In the data rows, zero lies at 4.5, halfway between 4 and 5.
Each pair is two rows. How far apart are they, by a hidden measure? 0 means very close, and 20 very far. Two or three weighted sums of its numbers give each row a place; it is the straight-line distance between the places.
"5 6 3 7 3 6 2 5 6 3 4 4 5 2 4 2 3 6 7 6 0"
"6 1 2 3 7 3 7 6 3 6 5 6 6 6 5 8 6 4 1 2 6" >> 6
"6 4 2 6 5 6 1 7 4 7 6 5 6 2 2 3 4 6 5 5 1"
"5 4 5 7 4 5 4 4 6 4 7 6 5 3 3 3 4 6 6 5 2" >> 8
"6 3 4 3 7 5 4 6 4 6 5 6 5 4 4 7 7 4 4 1 4"
"3 7 6 4 4 3 5 2 3 2 2 4 2 7 6 4 4 3 4 6 4" >> 8
"3 5 5 6 4 7 6 3 4 3 3 2 5 6 4 3 3 5 7 6 3"
"5 8 4 5 4 6 4 5 5 5 5 4 4 4 4 2 4 7 6 6 2" >> 8
"6 2 4 5 7 7 3 7 5 8 6 7 6 3 3 6 6 6 5 3 3"
"5 6 6 2 5 2 6 4 1 3 5 7 2 5 4 6 7 0 3 4 6" >> 9
"4 5 6 6 5 6 4 5 5 3 5 3 5 4 5 4 4 5 6 5 4"
"7 2 1 4 6 5 4 6 5 6 8 5 6 3 2 6 7 7 4 3 5" >> 11
"1 4 7 6 5 6 6 3 3 2 3 2 3 7 6 4 3 4 7 6 5"
"1 4 5 6 4 5 8 2 6 2 4 0 4 6 7 4 1 3 6 7 5" >> 2
"6 6 3 7 4 6 2 6 6 7 4 5 6 5 4 3 4 5 7 4 3"
"5 5 5 6 2 7 6 3 6 3 5 4 3 4 5 3 4 6 7 5 5" >> 5
"3 3 5 6 4 4 7 3 5 5 3 2 4 6 7 3 4 5 4 4 3"
"7 5 5 7 3 7 2 7 6 6 7 6 7 3 2 2 4 7 6 6 2" >> 13
"4 5 7 1 4 1 6 5 1 3 2 7 3 6 7 7 6 1 3 3 6"
"4 4 6 5 3 4 5 0 5 2 3 3 4 6 8 3 4 4 6 5 5" >> 5
"6 0 1 4 6 1 5 6 7 5 6 5 6 6 4 5 6 6 3 2 5"
"6 5 3 5 8 6 4 5 6 5 4 6 6 3 5 5 6 5 5 4 4" >> 14
"1 5 7 3 4 4 6 3 2 1 2 5 2 6 7 4 4 3 4 5 6"
"2 6 7 2 6 4 4 3 4 3 2 6 3 6 6 5 6 2 4 4 5" >> 10
"2 7 7 2 4 4 5 2 3 2 2 4 3 8 6 5 4 2 4 4 6"
"2 5 5 2 4 2 6 5 2 2 2 5 5 5 6 7 5 1 3 4 6" >> 11
"6 5 5 7 2 6 5 4 7 4 6 1 4 5 5 4 3 5 6 7 5"
"8 2 0 6 6 5 2 7 5 9 7 5 7 3 3 4 8 8 4 2 3" >> 17
"3 4 4 6 5 6 3 3 5 2 4 3 4 5 6 3 3 4 7 6 2"
"9 3 2 6 4 4 3 7 7 8 7 5 7 0 0 6 6 5 4 4 5" >> 17
"4 6 3 4 5 7 0 7 5 6 7 5 6 1 3 4 6 5 6 4 4"
"7 3 2 5 6 6 1 7 8 8 7 7 8 0 2 4 5 7 4 3 2" >> 5
"1 6 6 5 5 4 5 0 3 2 3 3 3 6 7 4 4 4 5 7 5"
"4 5 6 5 5 3 6 2 4 3 3 3 3 6 7 4 3 3 5 6 4" >> 7
"3 5 4 6 2 7 4 3 7 4 3 3 5 3 5 3 2 8 7 7 3"
"3 6 8 3 4 4 6 4 3 2 1 5 2 7 6 5 6 1 4 5 5" >> 11
"4 6 6 5 6 5 5 5 4 5 4 4 4 4 4 3 3 4 5 6 4"
"3 4 6 5 2 4 6 3 5 4 4 1 4 6 6 3 2 5 6 5 5" >> 6
"1 7 7 3 7 5 7 3 1 2 1 5 2 5 6 6 4 3 4 5 4"
"4 5 4 6 3 7 5 5 5 4 5 4 6 4 3 3 3 7 7 6 2" >> 1
"7 2 1 4 7 4 4 6 6 8 7 5 7 2 2 6 7 7 2 2 5"
"2 5 6 1 6 1 7 3 2 2 1 5 3 7 6 7 6 1 2 5 6" >> 8
"6 1 3 3 7 2 5 6 3 6 5 7 5 5 3 7 6 6 2 1 5"
"6 3 5 4 7 3 4 7 3 4 5 5 4 4 5 6 6 3 4 4 5" >> 8
"7 3 0 5 5 5 3 8 6 8 8 6 8 2 3 4 6 6 3 4 4"
"1 6 7 6 5 4 7 2 2 1 2 2 3 8 8 5 4 3 6 6 5" >> 7
"3 5 6 6 1 4 7 1 3 1 3 1 3 6 6 4 1 4 5 6 5"
"2 6 5 5 4 3 6 1 4 2 2 2 1 7 8 5 4 3 5 5 5" >> 6
"3 6 7 4 4 5 6 4 2 3 3 4 0 6 4 5 5 3 3 6 6"
"4 3 5 1 3 1 5 4 2 5 3 5 4 6 5 7 6 1 3 3 6" >> 5
"6 2 2 2 6 2 7 6 4 4 3 7 5 4 5 7 5 3 2 1 6"
"5 3 3 0 9 1 6 6 2 4 4 7 5 6 4 7 8 2 2 4 6" >> 6
"7 6 3 6 5 6 2 8 4 7 6 6 7 3 4 3 5 5 6 3 3"
"4 5 6 2 5 3 6 4 1 2 3 6 4 6 5 6 6 1 3 3 6" >> 8
"8 3 1 5 5 5 1 8 8 9 8 7 9 0 1 6 4 8 4 4 4"
"6 5 4 5 3 5 5 5 6 5 6 2 5 5 5 1 1 5 6 6 2" >> 2
"5 3 5 3 6 3 5 7 4 7 4 5 4 5 4 6 6 3 3 2 5"
"7 1 1 4 6 4 5 5 5 7 5 5 6 4 4 7 5 5 2 2 5" >> 10
"4 6 5 5 5 6 4 6 5 4 6 4 5 3 5 2 8 7 4 5 2"
"4 5 3 6 4 6 6 6 5 3 5 4 3 5 5 2 4 5 6 5 4" >> 8
"2 6 6 5 5 5 6 2 3 1 3 3 2 7 6 4 4 3 6 5 5"
"5 4 4 6 4 5 3 6 5 6 5 6 5 3 3 5 4 7 4 5 2" >> 8
"2 4 5 4 5 5 7 3 3 1 3 3 2 8 6 5 3 2 5 6 4"
"3 4 6 6 3 5 5 1 5 3 2 2 2 7 7 4 1 4 4 5 5" >> 10
"6 2 4 2 7 3 6 6 5 5 5 8 5 3 4 7 7 2 2 1 5"
"2 6 8 4 5 4 7 2 2 2 2 4 2 6 6 5 3 3 5 5 5" >> 2
"5 6 4 6 5 7 4 7 7 4 5 4 4 4 4 3 5 5 5 4 3"
"5 4 4 1 5 1 6 5 4 4 5 5 4 6 5 7 6 2 3 4 7" >> 6
"5 2 4 3 7 2 5 7 3 5 5 7 5 4 5 8 6 4 1 2 6"
"4 7 5 7 3 5 4 4 6 6 4 4 5 4 5 3 2 4 6 6 4" >> 17
"6 2 3 4 6 5 5 6 6 5 7 6 6 5 3 6 5 5 2 1 5"
"6 5 6 4 2 4 5 2 4 4 2 5 3 4 5 4 5 5 5 6 5" >> 4
"4 5 5 3 5 5 6 5 4 6 5 6 3 5 5 5 5 4 5 4 5"
"5 6 2 6 4 6 3 6 4 6 6 5 6 3 4 4 6 8 4 4 3" >> 14
"5 7 5 1 4 4 5 5 3 4 3 8 2 7 5 6 6 2 4 4 5"
"6 5 4 6 7 5 2 5 5 5 4 4 5 5 4 3 5 6 5 6 0" >> 6
"5 5 3 5 6 6 4 4 5 6 7 3 6 3 4 3 4 5 6 5 3"
"3 7 7 4 5 1 6 4 1 3 3 7 2 7 5 6 7 1 2 4 6" >> 7
"2 5 6 5 3 6 5 4 4 3 3 3 3 7 4 4 3 3 5 6 6"
"7 2 0 4 6 4 5 6 6 7 6 6 8 3 2 5 5 7 3 1 6" >> 11
"4 6 5 3 3 2 5 4 2 3 3 5 2 6 6 6 4 2 4 5 6"
"6 6 4 5 2 5 1 7 7 8 7 6 7 2 2 5 6 5 5 5 4" >> 13
"6 2 4 4 6 3 5 6 5 6 5 5 5 4 5 7 6 6 3 2 5"
"4 5 7 5 4 5 4 3 5 5 5 3 5 5 4 4 3 4 5 6 5" >> 16
"4 3 5 2 6 3 7 4 3 3 4 7 4 7 5 7 6 2 2 3 7"
"2 4 7 5 3 4 6 2 4 2 3 3 0 7 7 4 3 3 5 7 5" >> 4
"4 4 6 4 2 3 5 4 6 5 2 4 3 6 5 3 3 3 3 6 7"
"5 7 5 6 4 6 2 4 5 3 6 3 4 5 6 2 4 7 5 5 2" >> 14
"9 3 3 6 4 5 2 7 5 8 6 5 7 2 1 5 5 7 4 4 6"
"7 5 5 6 4 6 2 5 5 5 5 5 7 4 2 3 3 6 7 4 4" >> 6
"7 6 4 6 4 5 1 5 7 6 6 5 5 1 2 5 5 6 4 6 4"
"8 2 1 5 6 5 2 8 8 8 8 6 8 1 2 6 5 7 3 2 4" >> 6
"5 6 6 7 4 7 3 3 4 4 4 2 6 5 4 1 2 8 6 7 2"
"6 3 4 5 5 6 3 5 6 6 6 4 6 2 1 4 6 5 6 4 3" >> 9
"4 5 4 2 5 3 6 3 2 4 3 5 3 5 6 5 5 1 3 4 6"
"4 5 6 6 4 6 2 4 6 5 5 3 5 4 5 2 3 6 5 7 3" >> 4
"5 1 2 4 7 2 5 6 5 5 5 6 5 6 4 8 6 6 1 2 7"
"6 4 3 6 6 5 2 6 5 5 4 6 7 3 4 3 5 6 5 5 2" >> 6
"3 5 7 6 3 4 7 3 4 3 3 3 3 6 6 3 3 5 5 5 7"
"5 5 4 5 4 5 3 6 7 5 4 5 6 1 2 3 4 6 4 7 3" >> 6
"3 4 6 7 3 4 8 2 5 3 3 2 3 6 6 5 2 5 5 6 5"
"2 6 6 5 1 4 6 4 3 6 4 4 4 6 7 4 3 4 7 6 5" >> 2
"4 4 4 6 2 4 5 1 6 5 3 1 5 6 6 4 1 5 5 7 5"
"4 5 5 5 3 5 6 3 4 2 5 4 3 7 4 4 1 3 6 7 5" >> 9
"6 5 1 5 5 5 3 6 5 6 7 4 7 4 4 3 6 7 5 5 2"
"5 6 4 5 3 6 4 5 7 3 5 3 5 5 4 3 3 6 5 6 4" >> 13
"4 7 4 4 4 5 2 7 6 5 7 5 6 3 3 5 4 6 5 5 3"
"3 5 7 4 3 4 7 3 0 1 2 4 3 7 6 6 4 2 6 5 6" >> 3
"3 6 7 2 3 4 5 3 3 3 3 4 2 8 8 5 4 0 5 5 5"
"4 6 5 9 3 5 5 5 6 6 4 3 4 4 5 2 1 5 7 6 3" >> 5
"6 3 2 3 5 4 4 5 5 6 6 5 6 3 4 6 6 7 3 2 6"
"3 5 5 1 4 3 5 6 2 4 3 6 3 7 5 7 6 1 4 3 7" >> 9
"4 5 6 7 4 6 4 3 5 4 3 2 5 4 6 4 2 5 7 7 5"
"5 3 3 4 6 4 4 5 4 5 4 6 5 4 5 6 7 4 3 2 4" >> 14
"3 5 6 2 4 3 7 5 2 2 3 5 2 6 6 5 6 3 3 3 6"
"1 7 7 5 5 3 6 3 3 2 2 4 1 7 5 6 5 2 5 6 6" >> 11
"1 6 8 5 3 4 6 1 4 2 3 2 2 7 9 5 2 4 6 7 5"
"3 6 4 4 3 5 4 3 4 4 5 3 4 6 6 4 2 3 6 5 5" >> 3
"4 5 6 2 5 1 5 5 2 4 3 7 3 5 5 7 7 2 3 4 7"
"6 3 4 5 3 4 3 5 6 3 4 3 5 3 2 4 2 5 3 5 6" >> 5
"4 6 5 3 4 4 5 3 3 2 2 3 4 6 6 5 3 4 7 5 4"
"2 5 9 3 4 3 6 4 3 4 3 5 4 6 6 5 3 3 4 7 7" >> 10
"4 5 5 6 2 7 6 3 6 4 3 3 4 6 7 4 1 4 5 5 6"
"4 7 5 6 5 8 3 5 6 7 5 4 5 5 5 3 4 5 7 5 3" >> 4
"5 3 4 0 7 0 6 5 3 6 4 6 6 4 3 9 7 4 3 3 8"
"9 4 3 4 4 3 2 6 7 5 8 6 7 2 2 5 4 6 4 5 4" >> 2
"7 4 3 4 5 5 1 5 6 7 6 5 5 1 2 4 6 7 5 5 3"
"7 4 3 6 3 5 0 6 5 7 7 6 7 1 1 4 4 6 4 5 4" >> 7
"3 4 5 7 3 5 6 1 5 2 3 0 3 6 6 3 2 4 7 5 4"
"5 3 6 1 6 3 5 6 4 5 5 7 4 5 5 7 5 3 2 3 7" >> 1
"5 2 2 3 6 3 4 6 4 5 5 7 4 4 5 7 6 4 1 2 6"
"5 0 1 5 6 3 6 5 4 6 6 6 6 3 2 6 5 4 1 1 7" >> 9
"4 5 6 4 3 4 7 4 4 3 3 5 4 5 6 5 2 5 5 6 4"
"2 6 7 5 4 5 6 4 4 3 3 2 4 5 6 3 5 3 6 5 4" >> 11
"4 4 6 7 4 4 3 5 5 3 4 4 5 4 4 2 4 6 6 5 3"
"4 5 4 2 5 2 5 3 1 4 4 6 5 4 6 7 5 1 2 2 5" >> 6
"5 5 6 4 3 3 5 3 3 3 2 5 0 7 7 6 3 2 4 5 5"
"4 7 4 7 5 7 3 4 7 5 4 2 5 5 4 2 3 4 7 7 2" >> 13
"5 3 5 2 8 2 7 7 6 6 4 7 5 5 5 6 7 4 2 2 7"
"6 1 1 5 5 5 3 6 6 6 7 5 8 3 6 5 5 7 2 1 4" >> 18
"6 6 5 6 4 7 3 6 5 5 5 4 5 2 3 1 3 5 8 6 2"
"8 3 2 3 7 5 3 6 5 6 6 5 7 5 4 5 9 5 3 1 7" >> 7
"3 3 6 6 3 6 6 1 6 3 5 2 2 5 6 4 2 4 5 7 5"
"5 5 6 6 2 7 5 3 6 4 4 2 4 6 4 1 3 4 7 5 4" >> 12
"7 4 3 4 3 7 1 7 7 6 6 5 6 1 2 4 6 5 5 5 2"
"6 3 4 5 4 6 3 6 6 7 5 5 4 5 6 4 5 5 6 5 5" >> 9
"1 5 6 5 3 4 7 1 4 2 3 0 1 6 8 5 4 5 5 7 5"
"5 5 2 6 6 5 3 6 5 7 5 5 7 1 2 4 5 5 6 3 4" >> 16
"5 3 3 5 8 6 3 6 3 6 6 5 6 3 3 6 8 5 4 3 4"
"5 5 4 5 5 5 4 3 6 6 7 6 7 1 4 4 4 5 3 5 4" >> 3
"6 5 5 6 3 5 2 4 5 5 5 4 6 3 5 3 4 6 5 6 3"
"4 5 6 6 3 4 6 2 5 2 4 2 3 8 6 3 2 4 5 6 3" >> 1
"5 4 6 4 5 4 3 5 5 5 4 5 7 3 6 6 6 3 4 5 5"
"2 5 5 1 6 2 5 4 0 3 3 4 3 6 5 6 7 2 4 6 7" >> 12
"2 5 8 5 3 5 8 2 5 2 3 3 2 7 9 4 4 3 3 5 5"
"5 7 4 4 6 7 3 6 6 5 5 4 5 3 1 4 5 7 6 5 3" >> 8
"3 7 7 2 5 2 5 5 4 4 3 5 3 6 6 5 6 3 4 5 7"
"4 6 6 5 2 3 6 3 5 4 3 3 4 6 5 4 3 6 5 6 5" >> 4
"6 6 4 4 4 7 2 6 7 5 6 3 7 4 4 3 4 5 6 6 4"
"2 7 7 5 4 3 8 2 3 1 1 3 1 7 8 4 5 4 4 5 6" >> 11
"6 1 2 4 6 3 6 5 4 5 5 5 6 5 5 8 7 5 2 1 5"
"5 5 4 6 4 6 2 5 6 6 5 6 6 5 2 4 6 7 4 4 4" >> 13
"4 5 4 5 6 4 4 6 5 6 6 4 7 3 4 4 4 7 5 5 3"
"7 5 4 5 5 5 2 7 6 4 5 5 5 4 2 2 4 7 5 5 2" >> 4
"5 1 3 3 4 3 5 4 3 3 5 6 3 6 4 4 5 4 2 3 5"
"3 5 6 2 5 4 5 4 2 4 3 6 2 6 5 6 6 4 5 5 6" >> 11
"5 4 6 5 4 5 5 3 4 4 4 4 4 3 5 6 4 3 4 6 5"
"6 6 5 7 3 7 4 3 5 4 5 2 4 4 6 2 4 6 6 7 4" >> 5
"7 5 4 6 4 5 1 4 6 5 4 5 5 3 4 5 4 5 6 5 2"
"3 7 5 6 3 7 5 2 5 3 3 3 2 6 6 2 3 7 6 5 4" >> 5
"6 4 3 6 6 6 1 6 5 6 6 5 3 4 4 3 4 7 5 4 3"
"7 0 2 6 7 4 4 4 6 5 8 5 8 3 5 6 6 6 2 2 7" >> 6
"3 7 8 3 4 2 6 2 2 1 2 5 1 8 7 4 5 4 3 6 5"
"3 6 6 4 3 3 8 1 5 2 2 2 2 7 8 4 2 3 6 6 6" >> 13
"4 5 5 6 5 4 3 3 5 4 6 2 6 4 4 2 3 6 6 5 2"
"5 3 3 3 7 3 5 6 4 6 5 6 5 5 5 7 7 3 4 2 7" >> 8
"2 1 5 6 4 6 8 2 3 2 4 1 3 8 6 5 4 4 4 4 5"
"1 6 8 3 3 2 5 2 2 2 1 4 1 7 7 4 5 3 5 6 6" >> 1
"4 4 3 5 2 5 5 4 5 3 5 2 4 4 5 4 2 6 7 7 4"
"4 6 5 6 3 7 6 4 6 4 5 2 4 4 6 2 2 6 6 6 4" >> 10
"2 7 5 4 3 4 6 3 3 3 3 4 2 6 7 4 3 5 7 5 5"
"2 5 5 6 3 6 5 2 6 3 3 2 4 6 6 4 2 4 8 6 4" >> 11
"9 3 4 6 4 5 1 7 6 7 7 7 7 0 1 3 6 6 3 4 2"
"0 5 6 3 5 5 5 2 4 4 2 4 1 7 6 5 4 2 5 5 6" >> 5
"4 6 5 6 3 5 3 5 6 4 5 4 7 4 4 1 3 6 7 6 1"
"4 4 4 5 5 5 4 4 6 6 5 5 5 4 4 4 6 6 5 4 2" >> 5
"5 5 3 6 5 7 3 6 5 6 7 5 5 2 3 3 6 4 4 4 1"
"6 3 5 4 3 4 4 6 2 3 5 6 5 4 2 6 6 5 5 3 5" >> 2
"4 7 3 6 3 5 3 6 7 7 4 4 5 3 2 2 4 5 7 5 3"
"5 7 3 5 4 6 1 5 6 5 7 5 4 2 2 3 5 6 6 5 3" >> 9
"7 4 2 4 6 5 1 6 6 7 8 7 5 3 2 4 5 6 5 3 3"
"3 5 6 7 3 6 6 3 6 4 5 1 4 7 5 3 2 5 6 7 3" >> 6
"3 5 6 5 7 5 6 1 5 4 2 3 2 6 7 3 3 4 4 6 4"
"4 5 6 7 3 7 6 5 6 4 5 3 5 5 5 3 6 6 7 6 4" >> 8
"5 4 5 0 5 3 6 4 2 5 5 7 4 5 5 6 6 2 1 3 6"
"5 0 0 5 6 4 6 5 6 5 7 4 7 3 5 6 5 6 2 1 6" >> 8
"6 4 5 4 6 4 4 7 4 6 5 7 4 3 3 6 5 4 3 2 6"
"7 1 2 4 6 4 5 6 4 5 6 6 5 3 3 6 6 5 1 0 7" >> 10
"3 6 6 4 3 4 6 3 4 3 3 4 2 6 6 4 4 3 5 5 4"
"6 6 2 6 5 6 2 5 7 6 5 4 6 2 2 2 5 7 6 4 2" >> 4
"4 5 6 4 3 4 4 6 4 3 3 4 3 5 5 6 4 4 5 6 5"
"5 4 4 5 4 6 5 4 4 4 3 5 5 5 3 5 3 4 6 6 2" >> 2
"4 5 7 2 4 1 7 5 1 4 3 5 3 4 4 7 6 2 2 5 7"
"7 4 6 6 5 7 4 5 5 4 6 3 5 5 2 2 3 8 8 5 4" >> 13
"3 6 7 5 3 3 6 2 3 2 2 2 2 7 8 4 3 4 5 5 5"
"5 6 5 6 3 6 6 3 5 5 7 2 4 4 4 2 2 6 7 6 3" >> 7
"5 3 5 2 5 2 6 6 1 4 4 5 4 6 4 7 7 3 2 2 6"
"5 2 1 4 8 3 4 7 6 6 7 6 7 3 3 5 7 5 2 1 5" >> 1
"3 5 6 7 4 5 7 2 5 4 3 1 3 5 6 2 3 7 6 5 5"
"5 3 3 3 6 4 6 6 3 4 6 6 5 6 3 7 7 4 2 2 7" >> 9
"3 3 4 3 6 5 4 5 4 4 4 5 3 5 5 5 7 3 3 3 5"
"3 4 5 7 3 7 6 3 5 3 5 0 3 6 5 2 2 6 7 6 5" >> 9
"3 7 5 3 5 3 5 5 2 3 3 6 5 5 4 6 8 3 4 6 7"
"6 2 3 2 6 2 6 5 3 6 4 7 4 6 4 6 6 2 1 3 8" >> 11
"3 3 5 2 6 3 5 5 0 4 2 6 2 5 6 6 6 1 2 5 6"
"7 5 4 5 7 6 3 6 7 8 7 6 7 3 2 4 5 7 5 4 2" >> 18
"3 5 7 4 5 4 7 3 2 1 3 4 3 5 6 4 5 3 5 6 6"
"7 4 3 5 4 5 1 5 7 7 7 7 7 3 2 4 8 6 4 5 3" >> 3
"4 2 2 3 5 4 4 6 6 5 6 6 7 5 5 7 7 5 3 1 6"
"6 0 3 5 6 5 4 7 6 5 7 6 7 3 3 6 6 6 2 1 5" >> 4
"3 5 6 3 4 1 7 4 0 3 2 5 3 6 6 7 6 2 3 3 5"
"3 4 5 4 6 5 6 2 5 4 4 3 3 5 7 2 4 4 5 4 3" >> 7
"4 6 5 6 6 5 2 6 5 5 6 6 7 5 5 3 5 5 6 4 3"
"6 3 3 4 5 2 6 5 3 4 6 7 5 4 4 7 7 4 2 3 7" >> 8
"7 4 2 4 5 6 1 7 6 7 5 5 8 3 1 4 6 7 5 4 3"
"5 1 4 4 6 1 5 6 4 4 6 7 4 6 3 6 5 3 1 4 5" >> 13
"5 6 5 3 4 3 5 4 4 4 3 4 5 5 4 6 3 3 6 6 5"
"8 2 1 4 6 5 4 6 6 7 8 6 7 4 2 4 7 5 4 2 4" >> 5
"3 5 7 3 4 2 5 3 1 2 2 5 2 7 7 6 4 1 5 6 6"
"3 5 4 7 3 6 4 3 5 4 5 3 5 4 5 2 3 6 6 6 2" >> 4
"2 5 5 4 7 4 5 4 4 5 4 5 4 4 7 6 5 4 4 4 4"
"4 4 6 6 2 5 7 2 6 3 5 2 4 6 5 5 2 6 6 4 6" >> 13
